(in the rows, 128 means zero)
Each named move below is a turn or a mirror, shown by a few rows before and after it. Which moves, in which order, take the first row of each later pair to the second? The first pair is answered.
j133 (before |-> after):
[126 190 140 128 120  56 143 107 145 112 138 127 114 144 121 164 122 113
 143 107 114 105 117 130 137 133 110 131 133 197  88 132 127 112 146 131
  88 122 178] |-> [127 157 138 106 143 104 146 128  77  95 153 161 123  79 105 127 103 111
 162 131  64 146 125 140 132 125 115 158 150 116  82 114 128 117 126 118
  81 146 132]
[118 128 132 148 113 160 123 116 149 137 119  98 142 160 132 165 154 127
 110 116 141 105 117 120 143 149 111 124 128 138 144 116 115 108 138 153
 130 127 134] |-> [119 113 131 135 125 179 129 137 107 126 130 122 150 122 123 145 137 124
 114 130 106 134 117 131 144 137 118 145 138  78 134 100 111 123 134 135
 125 140 106]
[156 128 144 134 130 138 127 127 156 119 135 128 137 111 127 120 132 151
 115 106 141 118  88 110 137 153 139 120 106 142 106 123 154 113 120 115
  96 115 135] |-> [157 116 146 129 143 151 124 130 138 120 142 138 142  91 122 111 117 140
 120 114 131 131  90 115 136 153 136 135 113 119 102 115 157 119 111 114
  95 120 120]
j23 (before |-> after):
[122 121 115 175 145 144 120 127 143 135 126 178 157 127 169 125 103 154
  99 137 147 139  79  86 142 121  82 140  65 121 110  98 148 105 109 146
  97 151 111] |-> [129 127 102 130 147 109 133 118 103 103 117 189 151 125 142 140  76 122
 131 139  94 152  87 116 149 137 103 134  48 102  92  95 148 118 104 145
  97 159  92]
[127 107 130 129 110 163 134 122 131 152 111 140 150 133 131 110 117 121
 108 114 141 121 143 124 119 136 107 123 126 111 136 126 140 103 134 120
 124 123 130] |-> [133 119 124 116 107 153 138 124 125 132 113 141 150 138 113 113 107 106
 117 114 121 133 143 141 127 141 120 120 120 103 128 117 139 103 133 116
 120 126 122]
[114 124 131 143  81 166 144 123 134 137  87 124 151 168 102 127 158 105
 123 112 154 122 148 140 124 126 101 121 138 138 137 123 117 112 137 127
 134 107 126] |-> [117 122 122 112  89 153 148 112  93 127  88 122 149 161  90 132 146  86
 147 121 129 121 153 156 132 129 119 126 127 129 135 136 115 122 138 136
 140 119 125]
[ 98 150 152 146 116  67 141 124 143 150  63 126 141 148 113 139 161  85
 144 115 135  93 153 145 142 156 146 123  99 109 129 149 117 134 160  91
 151 158 161] |-> [ 93 150 152 158 113  75 132 125 157 157  57 128 151 144 122 139 167 105
 130 106 151  94 147 131 135 150 142 121  92 117 142 159 117 128 157  99
 147 165 174]
j324 (before |-> after):
[148 125 124 154 104 120 119 129 169 127 108 105 114 168 125 143 139 120
 111 123 152 118 120 124 134 133 122 118 111 180 148 128 121 126 140 122
 141 114 139] |-> [131 136 104 112 145  69 124 105 115 106 119 106  91 122 121 149 120 131
 153 138 114 130 123 133 134 155 156 112  95 147 128 153 126 158 130 138
 154 119 135]
[128 173 124  86 131  57 133 109 159 110 116 120 121 162 124 172 113 113
 155 133 123 120 113 146 151 135 145  97  93 173 107 153 139 135 138 131
 117 104 145] |-> [137 165 130 117 111  88 140 126 190 126 114 118 132 178 121 170 121 119
 132 124 139 121 112 135 149 130 126  93  95 191 115 137 138 116 145 133
 109 102 152]
[109 101 100  95 145 146 142 134  45 147 116 127 135  82 117 100 110 121
 134 140  96 142 151 144 112 143 143 151 130  81 139 135 123 142 106 134
 153 136 100] |-> [116  82 150 128 136 189 147 148 147 150 127 160 150  81 133 101  99 140
 100 116 134 153 110 116 121 118 105 142 141  94 117 105 134 114 113 103
  91 132 110]
[120  88 144 151 136 145  92 106 115 144 135 125 118  75 119 156 115 173
  94 129 125 114 100 109 142 102  88 113 162 124  99 145 119 150  60 113
 103 103 160] |-> [134  97 136 164 103 153  82 126  82 156 124  87 130 120 119 149 151 140
  96 138 137  91 149 126 136 108  82 129 179 138 139 145 100 132  80 131
 148 109 174]
j972 (before |-> after):
[ 77  98 115 130 114 153 137 101  63 154  83 106 134 129 109 116 113 149
 142 128 135  99 167 128  99 149 126  90 112 111 128 168 152 135 136 111
 140 127 119] |-> [ 91  98 118 155 114 167 129 112  76 160  98  97 139 134 125 109 127 158
 117 129 164  94 164 123 101 145 113 108 128 127 148 152 142 134 138 111
 142 131 124]
[120 131 137 140  94 158 135 141 190 140 136 141 113 147  75 134 103 119
 120  71 159 141 162 148 112 109 157  88 170 107 126  63 160  98 154 137
 152 174 118] |-> [125 133 135 117  95 151 128 141 188 121 134 141 110 152  72 141  91 108
 127  71 141 141 160 147 121 109 163  76 164 105 109  68 167 103 147 132
 148 166 117]
[122 128 141 116 159 137 108 137 156 144 140 126 136 107 185 138 158 134
 117 121 136 116 137 138 128 136 125 142  97 125 170 114 122 135  95 132
 160 156 149] |-> [118 135 140 123 155 139 109 136 166 139 143 138 138 119 183 143 155 132
 110 121 142 122 132 138 132 138 123 137 102 126 165 111 112 130  95 130
 150 154 142]
Now pairs of rows:
Between the rows of a pair lie 2 to 3 moves.
[137 119 104  92 125 111 120 103  59 162 104  69 152 151 157 155 159 119
 139 150 140  97 147  96 140 125 140 126  82 141 172 169 106 138 121 160
 130 130 128] |-> [144  99 123 113 104 172 118 141  88 174  98  82 180 157 152 130 160 111
 110 144 155 103 149  87 135 103 115 141 102 131 187 134 107 109 130 142
 118 130 131]
j133 j324 j324
[ 83 151 125 167 113 112 155 155 193  71 152 124 125 194 125 147 121 131
 104 123 113 181  99 139 147 164 111  89 126 150 124  76 128 154 148 118
 148 145 104] |-> [ 97 146 110 161 106 140 158 177 146  75 146 109 132 195 116 129 128 108
 113 142  95 188 125 163 134 164 113 120 137 126 139  68 119 152 151 120
 168 162  90]
j133 j324
[115 117 146 117 144 116 132 107 162 134 124 150 140  97 124 146 107 160
 135 113 132 124  90 110 133 120 125  97 116 129  92 151 154 124 123 116
  94 124 121] |-> [121 101 142 115 145 160 140 131  97 138 136 147 159  81 107 109 107 130
 140 126 115 143 131 130 123 119 123 137 136  78 111 126 138 120 125 104
 119 144 103]
j324 j133 j324
[124 140  96 120 150 112 103 128  73 126 134 134 131 117 138 113 133 130
 166 129 148 116 136 121 132 130 142 149 105 106 130 132 111 140 107 139
 164 124 103] |-> [112 142 110 121 161 111 105 115 100 122 139 156 130  97 138 113 112 143
 159 120 141 127 108 103 130 121 133 142  99  92  99 129 132 148  97 125
 128 114  96]
j324 j324 j324
[158 103 106 142 113 149  87 141  68 140 156 126 144 132  69 104 108  80
 128 144  74 144 111 141 130 133 132 157 101  85 101  74 123  76 135 101
 169 101 128] |-> [144 144  90 130 118  67  81 109  87 135 150  88 113 160  81 148 113  96
 145 138  86 107 100 139 138 156 154 119  68 142  92 125 128  97 133 134
 183  81 161]
j324 j133 j324
[121 157 111  62 128 132 115 136  86 110 126  83 173 124 124 139 158 110
 140 117  88 111 184 173 107 151 123  89 116 124 148 138 128 132 139 153
 166 126 128] |-> [107 157 124  46 160 123 118 127 106  93 139 115 162  84 121 139 122 141
 148 117  76 129 143 159 113 152 138  75 104 105 112 140 144 145 120 136
 130 126 127]
j324 j324 j324
[ 76 110 108 108 130 126 129  81 131 189  61  76 159 164 139 120 143 152
 146 111 163  75 140  97  99 144 110 101 100 185 146 187 167 103  84 138
 154 113 117] |-> [ 83 100 115 141 120 166 124 108 124 199  70  79 167 155 160  99 170 162
 128 124 188  84 145  87  90 128  93 124 123 169 169 170 151 103  88 133
 170 134 109]
j133 j972 j133
[103 134 137 119 140 115 132 116 149 121 144 152 110 102 120 139  96 135
 146 119 127 118  90 117 126 140 138  95 118 138  88 150 157 133 111  95
  89 120 111] |-> [102 138 142 167 132 135 116 125 157 151 156 131 114 113 154 128 148 155
 122 121 179 100 102 102 113 142 130 111 134 166 129 159 141 127 127 114
 132 129 129]
j324 j324 j23
[133 147 109 105 130 111 113 123 102 103 125 153 107 156  99 120 100  89
 156 136  86 142 168 137 152 147 131 135 170 136 110 108 115 133 121 110
 145 154 114] |-> [133 145 127 132 115 115 111 121 183 108 132 165 116 161 107 126  94 103
 139 113 114 138 142 118 151 134 108 115 171 166  96 105 127 120 125  97
 108 133 132]
j324 j133
[136 155 107 147 124 101  88 165 128  86 164 135 138 154 135 154 162  90
 118 125 154 143 129 129 120 127 112 156 135  98 128  96 122 130 123 137
 163 135 111] |-> [129 146 122 160 144 105  83 152 152  97 174 145 129 123 139 150 152 131
 118 126 168 149 105 106 111 123 109 157 137  96 121 106 127 140 118 131
 142 136 115]
j324 j23 j23
[159 103 103 156 123 184 133 158 175 204  75 122 138 110 156 146 137 168
 146  91 184 107 159 101 119 120 127  92 120 170 110 181 161 119 133 113
 121 137 137] |-> [154 112  70 119 148 151 130 144  82 183  79 106 139  74 139 133 128 155
 184 122 141 112 187 125 112 131 164 100 113 137 115 204 155 151 125 138
 164 150 118]
j324 j133
[143 161 123 129 145  92 140 128 205 108 170 147 110 152 135 175 129 140
 120 122 125 145 110 121 145 135 120  98  91 161  96 100 138 150 150 147
 100 117 134] |-> [136 167 106 110 168  63 136 122 161  97 167 139 105 144 139 173 122 128
 143 141 103 144 120 140 151 146 140  97  83 148  94 115 139 171 147 166
 125 119 126]
j324 j324
[124 120 109 106 135 113 141 115  85 139 140 109 123 120 124 121 106 103
 141 123 127 136 129 104 127 151 149 126 121 148 112 165 117 140 120 126
 160 125 137] |-> [130 112 112 113 123 152 142 137  75 148 139 113 140 134 119 107 115  89
 127 126 130 133 138 117 119 145 142 144 138 137 136 139 111 123 131 122
 162 130 122]
j324 j324 j133
[131 135 126 109 140 120 128 125  72 146 126 130 138 125 131 111 129 134
 141 148 122 110 146 134 108 130 133 147 120 117 139 126 112 128 117 147
 168 132 105] |-> [124 133 139  86 140 109 149 121 139 120 127 157 129 131 106 131  99 129
 139 124 108 122 113 135 124 119 130 109 105 131  98 115 132 123 119 136
 112 111 115]
j324 j133 j23
[135 113 132  92 110 144 171 151 113 107  97  93 131 114  88 104 130 114
 141 110 130 131 183 162  95 151 137 118 168  97 126 135 138 137 144 104
 135 115 156] |-> [136 111 138  81 128 135 168 141 110  99 103 103 121 104  86 113 114 123
 143 110 115 132 169 160 102 157 143 110 160  83 105 143 144 144 145 103
 122 123 152]
j324 j324 j324
[128  97 178 129 130 148 108 135 140 138 139  77 162 113 118 121 160 156
 101  78 119 155 123  80 131 139  73 118 124 120 129 124 103  64 147 107
 114 125 139] |-> [114 106 160 103 157  92 107 112 136 120 147  81 135  84 128 131 139 167
 126  88  98 151  96  74 136 148  99 106 104 114 100 154 121 101 130 106
 105 120 133]
j324 j133 j324
[102 127 120 127 167  84 131  92 119 154 119 106 109 107 145 143 108 166
 123 121 149 110 100  89 118 135 154 100 105 160 104 170 141 158 114 155
 135 119 139] |-> [108 135 110 129 143  83 126 100  93 159 105  86 104 130 142 142 128 151
 127 127 154  99 129  92 113 142 154 112 110 172 122 170 125 152 127 168
 163 125 143]
j324 j324
[ 92 119 101 112 147 136 134 104 116 155 119 132 128  83 142 121 115 169
 128 114 137 120 115 111 117 132 129 120 119 127  89 185 162 134 112 120
 129 134 126] |-> [103 114 104 135 138 167 125 129 102 162 114 125 140  93 146 107 133 171
 115 118 147 122 133 111 103 123 117 138 137 120 121 164 145 124 118 113
 142 149 126]
j972 j324 j133
